The rows of Z fall into a few groups, and each row is roughly a mix of its group's hidden directions.
Z (110 x 10):
[[  3   6   2   3  -3  32  17  31 -12  30]
 [ 26  -2  25 -11  19  -8 -29  21   7  -9]
 [ -6  25  20  18  28  -7  13   9  -6  30]
 [-26  20  13  34   3 -24   9 -11   3  11]
 [ 11  19  17  10  37 -24 -18   8  -3  14]
 [  1  23 -14  -2  -9   4 -14   3  31 -36]
 [-11   3 -10   3  16 -10  -7  39  32 -10]
 [ 30  -1  -4 -30   4   8 -28   9   0 -24]
 [-19  14 -21   6 -31   7  22  -9  26  -8]
 [-10   5  11  -9  44   7 -10   8  22  20]
 [-10 -41   6  27  -5   4  -6 -11  11 -21]
 [ 30  -8  -8 -31   1  13 -25  13   0 -21]
 [ 11  -3   9  16  -3  10   0 -15  -9  49]
 [ -8  -2  10  -4  40   6 -10  18  28  16]
 [ -5  21  -4 -20   9  12  23 -13  35 -19]
 [-12 -28 -10   0 -33   1 -20 -14 -18 -15]
 [ 10   5 -37  11 -20  32  -2 -13   4 -11]
 [ -4 -47  -9  -3 -21   4  13  -4  -4  18]
 [ 18  12  12 -31  15   1  21  -9  32   4]
 [-10   1   7  -5  43  -6  -8  27  19  11]
 [  7  21  -5 -26  -3  25  16   6  31 -15]
 [  5  -9   4 -48  17 -11   9  -9   9 -16]
 [ 22 -17  -9 -37 -14  11   4  -9  20 -16]
 [-31  -6  -9  -7  14 -11  34 -10 -13  22]
 [ 18  16 -11 -12 -39   9 -18 -16 -14  -8]
 [-10 -36  10  32   5   3  11  -6  18 -16]
 [ -2  -9   3  16 -11  20 -42 -18   6  18]
 [ -5  -3 -33 -16  10  14  32 -17 -10  15]
 [  3 -11 -29 -21  18  25  26  -5  13  -8]
 [-10 -27  -7  -5 -43  12  -6   5  12 -15]
 [-11  10  -6  45 -12  21 -11   8 -11  10]
 [  3 -16   7   8  -5  17  -3  29 -28  32]
 [ 30 -13  -8 -36   4  19 -14  11  -2 -14]
 [  0  24 -26  -3 -33  -7  14  20  14 -12]
 [ -1   6  26  29 -13  -7 -37  14   4  -1]
 [-38  -5 -17   9   7  -7  26  -8 -13  22]
 [ -3  -3 -26 -27   9  21  27 -24  -5   7]
 [ 11  14  22  29 -11  -1 -34  20   0   1]
 [ 14  -2  -5   7 -40   1  11 -23 -24 -13]
 [ 17 -19 -22 -22 -10  35   5  18  -2  -1]
 [ -5  -3 -10  12  -2  41 -22 -22  -5  19]
 [-15 -21 -19   3   8 -36  25   3   1  17]
 [-14  -1  38 -18   7 -34  -5  10   4  -8]
 [ -6  -5  17   6  36  17 -17 -13  28   7]
 [ 14 -13 -24   0  10 -39   9  15   3  21]
 [-36  -2  20  10  -7 -19  30  -9  -7  13]
 [ 30   5  11  15 -15 -10 -29  20  14 -18]
 [  4   1 -29  -6 -22  16  -1   6  30 -27]
 [-19   7 -19   4  -6  -6  12  31  36  -9]
 [  6   4   9   9  14  12 -14  30   2 -41]
 [-26 -13   2  26   5  -6  26  -7  -9  30]
 [ -9 -28 -10  -1 -35   3 -19 -15 -18 -15]
 [-24 -13   2  32 -37  -7   1   5  -2  13]
 [ -7  22 -13  11 -23  13  24 -14  31  -6]
 [-10  22  -3 -13   5   2  19 -19  35 -24]
 [ -6  14  37  17 -17 -23 -15  -1 -13  13]
 [ 11 -13   4   1 -32   6 -33  26 -10  -5]
 [  7 -10 -19 -45  10   2  -8 -22  11  -4]
 [ 15  -9  40 -31   5 -15   4  -9  11  -5]
 [-13  -4  -5  31 -20  -2 -18   7 -37   0]
 [-32  -7  -9   2 -12 -10  33 -23  -3  15]
 [ -5   7   4  -4  -8  -5 -20  14  14 -48]
 [ -3  28 -26  -6 -32  -8  14  16  11 -11]
 [-14 -36 -11  14 -17 -24  -3 -25  -7  -3]
 [ -5 -16  23   2  34  -2  -8 -25 -23  11]
 [ 10  -8  16 -11  13  -3 -23 -21 -40   7]
 [  9  -9  19  -6  31  -9 -25  -8 -31   5]
 [  5  29   2 -20 -10  26   8  11  28 -19]
 [  2   8   2 -20   4 -26  33  18   2 -28]
 [  2 -27   1  17   3 -21 -21  -3 -35  12]
 [ -2  23  30   8  14  -3  -7   6 -35  17]
 [ 15  -2 -27  -4   6  43 -17 -14  -1   4]
 [ 11  -6  11 -16   3   0 -21 -21 -42  10]
 [ -5 -33  22   8  32   5 -21 -13  -5   2]
 [-20   0   3 -12  40  -2 -13  20  19  16]
 [  3  19  10   2  38  -3  20  18  21  16]
 [-10  -7  14  -6  23  -8 -11 -29 -37   8]
 [-13  18   6  10  35  -2  22   5  29   9]
 [-10   0 -38   4 -20  15  24 -23   0   1]
 [-18  19   2  26  29 -11  20 -11 -14  19]
 [ -4 -21   5  14 -25  12  12 -39 -14  -4]
 [  6  34  24  20  -6 -28 -15  -4  -3   6]
 [  2   8   0 -11  -6  48  -9 -23   0 -15]
 [-14  14  -1   8  26  -2  23  17  36   8]
 [-11 -31  -3  13 -28   7 -10 -27  -8 -18]
 [-17  13   3   1  28 -18  38   9  -5  16]
 [ 20  28  -4  30 -24   9  -3  20  -5 -10]
 [ -7  18   9  13  36   0  21   4  30   7]
 [-22   7  35  18 -12 -28   5  14  -1  -6]
 [-10   7  -4  46  -9  19  -3   5 -13  19]
 [-12 -31  -3   8 -26   4 -18 -25 -13 -19]
 [  6   9  27  29  -9  -9 -32  21   2   1]
 [-22 -12  -3  32 -11 -13 -22  -1 -29  -5]
 [-10 -15  -9  -1   9 -42  25   6   0  20]
 [-29  -6  13  -3  -3 -22  38 -12  -5  13]
 [-10 -38  -3   9 -31   8   7   5 -14  21]
 [ -3 -23 -23 -24  11  31  21   4   8  -7]
 [-15   2  -6  33 -13  32 -13 -14  -9  20]
 [-25  14  16  28   8 -23  16 -17   0  18]
 [-30   2   1  28  -7   0  31  -2   7  24]
 [  6   5  10  11  14  27 -42   4  -8  17]
 [ -5  15  30  24  -8 -28 -16  -2 -15  16]
 [ -6  12  44  26 -10  -3 -13  14  -3  -4]
 [ -9 -42  -8  10 -26   6   7   6 -10  20]
 [-21  -7   1  15   9  19 -26 -13 -10  35]
 [ 23   3  20  -1  13   7 -23 -30 -27   2]
 [  5 -13 -13 -47  15  -2  -5 -21  10  -1]
 [ -2  -1   9   4  39  -1  -8  27  30   4]
 [ 12  34   3 -15  23  -5  16  22   7  21]
 [  2  14  27  18   9 -30 -30   8  -7  10]]
Here is one row of each group, with its name. Which group are the others in?
[-24 -20   5  28 -28  -6 -19  16  -8   5] | (13)
[  2  10   7   1 -12   7  28 -39 -20  15] | (55)
[  6   2   6 -15  -4 -42  24  16   9 -18] | (20)

[-15  33  -5  32  -7 -17  -6  -3  22 -12] | (13)
[ -8 -38   9  25 -10   9  -4 -24   1 -18] | (55)
[  3   6  30  24  -6 -25 -17  28   3  -7] | (20)
[  0  -4  22   0  19  -3 -13  27   4 -39] | (20)
[  1  24 -25  -6 -40  -3  12  12   9 -10] | (55)
[ 14 -14   7 -17  -7  -1 -25 -11 -42   6] | (55)
[  3  16   1 -19  28  12  36 -11  16   9] | (13)
[-14 -18   5  23  12 -22   8 -15 -25  26] | (13)
[-39  -7 -18  17   3  -8  19  -7 -12  23] | (20)
